Here are some numbered points:
tensor([13, -8, 17, -3, -6, -18, -26, -7, 9, 23, 1, 73, 3, 9, -20, 0, -10, 15, 2, -4, -16, -11, -36, 5, -24]) 0
tensor([23, -5, 26, -2, 8, 1, -26, -3, 12, 2, 10, -18, -1, 4, 11, -5, -38, 23, -10, -27, -20, -13, 53, -30, -6]) 1
tensor([10, 5, -57, -7, 21, -2, -7, 2, 19, 1, -1, -16, -3, 28, 25, 4, -38, 13, 3, -10, -103, -17, 29, -42, -31]) 2
tensor([-6, -4, 57, -9, 9, 12, -18, -10, 28, 16, 7, -35, 5, -6, 16, -4, 5, 10, 1, -5, 14, -19, 67, -22, 38]) 3
tensor([-102, 127, -18, -26, 19, 19, 85, -8, 47, 30, -33, 57, 64, -61, -127, 69, 4, -80, -3, 26, 32, 24, -58, 60, 88]) 4
tensor([14, -5, 28, -4, 0, -28, -7, -8, 25, 13, 5, 5, -7, -14, 17, -17, -1, 9, -3, -13, 9, -18, 27, -54, -83]) 5
tensor([54, -9, 81, 34, -22, 56, 32, 3, -61, -4, 43, -39, 17, -29, 42, -4, 58, -24, 25, 21, -27, 1, 18, -16, -73]) 6
tensor([58, -8, -69, 16, 12, -10, 6, -8, 49, 7, 17, 21, -51, 8, -17, 10, 1, -28, -18, -27, -6, -41, -30, 11, -23]) 7
tensor([-35, -11, -42, 0, 14, 20, -21, -12, -6, 20, 13, 21, 6, -6, 6, -19, 16, 22, 2, -24, -32, -17, 26, -16, 5]) 8
tensor([67, -33, -31, 51, -19, -5, -8, 0, 31, -31, -6, 37, 4, 66, 2, -36, 41, 20, -31, 16, 30, 34, 30, 7, -48]) 9
tensor([-48, -5, -55, -4, 2, 20, -11, -10, 36, -1, 9, -41, 0, 16, 31, -13, -38, 15, 0, -40, 13, -11, -2, -15, -18]) 10
tensor([59, -4, 14, -9, -8, -21, -30, 10, -18, 1, 1, -85, -5, -17, 15, -4, 13, 19, 9, -55, 24, -15, 35, -38, 8]) 11
tensor([-21, -2, -19, -5, -9, 18, -22, 1, -49, 9, 10, -61, 6, -22, -13, -10, 79, 18, -5, -12, 9, -17, -5, -4, -26]) 12
tensor([-23, 8, -70, -4, 28, -31, -10, 16, 3, -4, -23, 41, -19, 22, 8, 20, -16, 30, -4, 3, -50, -10, -10, -15, 20]) 13
tensor([1, -12, -52, -13, 5, -56, -29, -13, 3, -3, 0, -53, -1, -7, 25, -5, -39, 11, -1, -30, -21, -20, 4, -21, -36]) 14
tensor([-6, 127, 127, -18, -8, 48, 123, 19, 12, 94, -65, 127, 90, -107, -127, 94, 23, -106, -15, 52, 99, 62, -47, 127, 127]) 15
tensor([-34, 4, -82, -11, -26, 27, -2, 29, -22, -14, 16, -50, 11, -53, -19, -11, 27, 20, -11, -24, -31, -23, 1, -10, 89]) 16
tensor([-21, 15, 28, 11, 36, -24, -10, 28, 27, 6, -44, -3, -21, 16, -23, 31, 0, 43, -6, 4, -35, -11, 22, 14, 41]) 17
Which two points above are nearest to each new point, looking only along the 3 directions in which the numbered points spread most? Their numbers follow each, nearest first.
tensor([20, -9, -72, -6, 14, -33, -11, -11, -2, 14, 8, 1, -5, 14, 20, -6, -63, 18, 12, -10, 38, -13, -49, -10, -29]) 7 2
tensor([-16, -9, -10, -7, 1, -24, -13, -14, 0, 7, 5, 48, -2, 27, -7, -15, -9, 15, 5, -13, -61, -14, 7, -13, -6]) 7 8
tensor([19, 4, -57, -9, 8, 2, -22, -11, 20, 3, 2, -37, -2, 0, 22, -10, -27, 15, 0, 18, 60, -8, 8, -30, 11]) 8 10
tensor([23, -11, -24, -17, -3, -6, -30, -3, -4, 9, 10, -26, -2, 11, 42, -7, 17, 21, 4, -11, 5, -22, -4, -13, 15]) 1 8
tensor([35, -61, -68, -17, -93, -14, -44, -62, 33, -58, -20, 88, 24, 35, 1, -47, 51, -79, 7, -12, 76, 127, -53, -31, -2]) 0 7
tensor([29, -10, -52, -4, 11, -24, -33, -3, 29, 8, 6, 31, 3, 18, 5, -12, -119, 6, 10, 4, -38, -9, 33, -33, -33]) 7 2
tensor([107, -66, -86, 78, -64, -12, 15, -7, 16, -98, -32, -78, 24, 122, -1, -79, 76, 5, -71, 11, 107, 125, 82, 24, -2]) 5 9
tensor([6, -12, -10, -12, 6, -20, -20, -11, 4, -7, 13, -72, -6, 18, 25, -16, -36, 17, 3, 1, -122, -10, 14, -23, -31]) 14 2
